Turns, then the turns between two rows, first turn first; the first pair answered
turn Nenob:
[-28   4 -14 -12   4 -57  -1 -36   7   9 -33   4   0   3  25 -25  -7 -10
   0  50  30  23] -> [-18 -12  -5 -29 -12 -61   9 -19  15 -10 -35   2 -15   3  20 -24 -12 -27
  -8  43  19  20]
[ -2 -18 -17   1 -11 -37  31   5   2 -30 -15  -2 -21 -13  -3  -5  -7 -11
   0  13  -1   4] -> [  2 -17 -13  -1 -20 -26  35  19   7 -30 -14 -10 -17 -15  -8  -1  -3  -5
 -10   3 -17   3]
[  5 -24   0  -7   1 -23 -12 -15   0  38  -8   9  -4  18  36  -5  -7 -11
  47 -17  25   4] -> [ 14 -38   3 -15 -10 -26  -4  -9   9  25 -12   4 -13  16  34  -9 -10 -22
  43 -18  17   6]
[ -7   5   0  16  25 -15  -7 -39   0   9  -3  13  12  -1   7 -15  10  10
  10  20  20  -2] -> [  0 -11   2   8  18 -26   4 -34   1  -3  -6  15   0  -1  10 -15   4  -9
   7  23  21  -2]
turn gopas:
[-16 -25  23   0 -61 -30  32  45  18 -43 -15 -35  -4   0 -74   8  -9 -12
 -29  -2 -38 -13] -> [ -9  21  18  27  22 -12  43 -47 -57 -37 -27  -2  -5  26 -79  16  22 -15
 -11  22   5 -17]
[  4 -10  35 -26  -3  -1 -17 -28  38  54  -4 -25  24   3   3 -22  -5 -16
  -2   5   1  12] -> [ 10 -19   7 -17 -24 -16  29  39  43 -16   4 -27  -1 -15 -21  -1   1 -18
 -30   2 -36  -3]
[ 12 -39   1  -9 -24 -48 -29 -43  10  26   8  28  -7 -18  47 -11 -52  -4
  27  16  38   8] -> [ 15 -52 -26  -3 -42 -63   6  15  18 -30  16  21 -26 -38  33   4 -54  -8
   5  11   5  -1]
turn dem:
[  6   8  33   1  -3  58 -30   6   6  36  19 -13  32   7 -13  10   6  34
 -13 -32 -15  -5] -> [  2  28  28   8  10  51  -2  -7   5  13   0 -17  32   9 -40   8  12  32
 -40  -9 -26   0]
[ -5  15  -3  -8 -11  16 -29   6   1  11  15  11  20  -5   1  -2   7   9
  12  -3  -2  -8] -> [ -4  22   4 -10  -1  22 -21  -6   0   7   5   9  20  -4 -12  -1   9   9
   1   0  -4  -6]
[ 17 -65 -32   1  -6 -35   6   9  -1  12  14   7 -28  -6  87  16   0 -19
  65   1  18  -3] -> [ 39 -58   2  -6   1  18 -11  -9 -10  40  20   5 -17  10  79  25   9 -13
  73 -25  17  -5]
turn nid:
[ 53 -14  33 -34   0  60   7  -5 -10   4  21  18 -14   8   2  21   5 -28
  13 -68 -10 -18] -> [ 34 -40  27 -49 -41  16   8  35  40  -6  11   0 -17  -5   7  -7 -18 -37
  -5 -57 -23  -3]
[ -3   5  -8  11  14  -8  14   3 -15 -17   3  13 -18 -13  -5   0   1  -3
 -15  10 -11  -5] -> [  7  13  10   7  17  11  10  -5 -15  -6   2   9 -10  -5 -18   0   3   1
 -23   3 -20  -5]
[  6  -9  -1   5 -12  20  -8  28   6  10  19  -7   8  -8   1  18  -6  14
   1 -22  -2  -5] -> [  4 -10  -9   8 -14  12  -7  33   8   6  20  -4   1 -10   6  15  -7  12
   3 -20   3  -8]

Between the rows of a pair lie 2 to 3 turns.
[ -2  18  48 -15  10  34  19  30  17  16 -14 -12   8   2 -29  -2  11  -2
 -16 -29 -47 -32] -> [ -9  41  36  10  39  36  18   4 -10  20 -15  -2  14   5 -32   4  24   6
  -8 -18 -31 -35] : gopas then Nenob
[-31  18  15  22  -6  23 -20   6  38  20 -24 -27  27  -8 -15 -24  -3  35
 -15  16 -14  19] -> [-29  39  -3  40  27  18   4 -19   2  -4 -29 -13  18  -4 -21 -10  10  30
 -18  33  -4  15] : dem then gopas then gopas
[  0  17 -23  34  22   2  39  -9   5 -34   5  25  -4  10  -5  -6  30 -16
   7  10   5  12] -> [ -8  -8 -25  27   7  -1   5 -11  14   6  23  25  -2   5  36 -12  17 -11
  39  -6  28  12] : dem then dem then gopas
[-17  21  23  -5  15 -12 -14 -41  19  41 -22   6  25  17   7 -36 -12  -3
 -10  26  23  31] -> [-25   3   6  -4 -30 -19  -2  34  53   9  -9 -14  23  -7  -3 -25 -19  15
 -33  10 -20  23] : gopas then Nenob
[-14  12  39 -44 -21  -1 -18   3  43 -15 -24 -50  23   3 -17 -25  -2  -1
 -27 -13 -28  10] -> [-12  33  10 -14  -4   0  10  15  20 -55 -19 -47  17  -4 -38  -1  14  12
 -42  -8 -38  -2] : Nenob then gopas
[ 17  17  31 -10   4  39 -10 -21   1  20   3   0  15  10 -12  -3   6   7
  -6 -12 -15   3] -> [  2  14 -17   9   3 -21  31   4  -7 -37  -5   7 -14 -10 -10  -4   9  -9
 -17  21 -14  -1] : nid then gopas
[ 20 -61  13 -25 -49 -11 -25  42  18  23  24 -10 -25 -17  27   3 -31  -3
  45 -39  13 -18] -> [ 14 -42  15 -15 -48  14 -36  47  23  37  33 -18   2 -19  17  12 -27  27
  35 -44  -1 -24] : Nenob then Nenob
[ 17   1   0  -1   7  40 -19  11 -36 -13  18  10 -15  -1  -7  26 -13  -9
  13 -33   5 -17] -> [  8  31  27  -7  20  42 -14 -26 -24  -5  -8   4   3  17 -29  13 -12  -6
 -14 -10  -4  -4] : dem then gopas then dem
[ 20 -18   5   7  -1  22 -22 -27   3  23   5  16   8  28   8   0   2 -13
  20   4  13  11] -> [ 32 -19  -7  11 -11  24  13  14   1 -25   9  12  -6  16 -20  18  12 -12
  -5  -1 -16   1] : gopas then dem then gopas
[ 10  19  20   9  -5  34  39  16  -6 -18 -15  -6  21  13 -38   9  11  13
 -24 -17 -29  14] -> [ -9 -16 -12  11 -37 -16  31  57  17 -24  -6  -8   5 -15   2  -2  -3   5
  -7 -10 -19  15] : nid then dem
[ 45 -31  70 -37 -42  11  -6   2  12  -1  -8  -7 -11  26  29  27 -25 -45
   6  -3  11  13] -> [ 47 -26  73 -34 -26  17 -11 -21  -1  11 -13  -3  -9  34  31  27 -20 -48
  14   2  21  12] : gopas then gopas then gopas
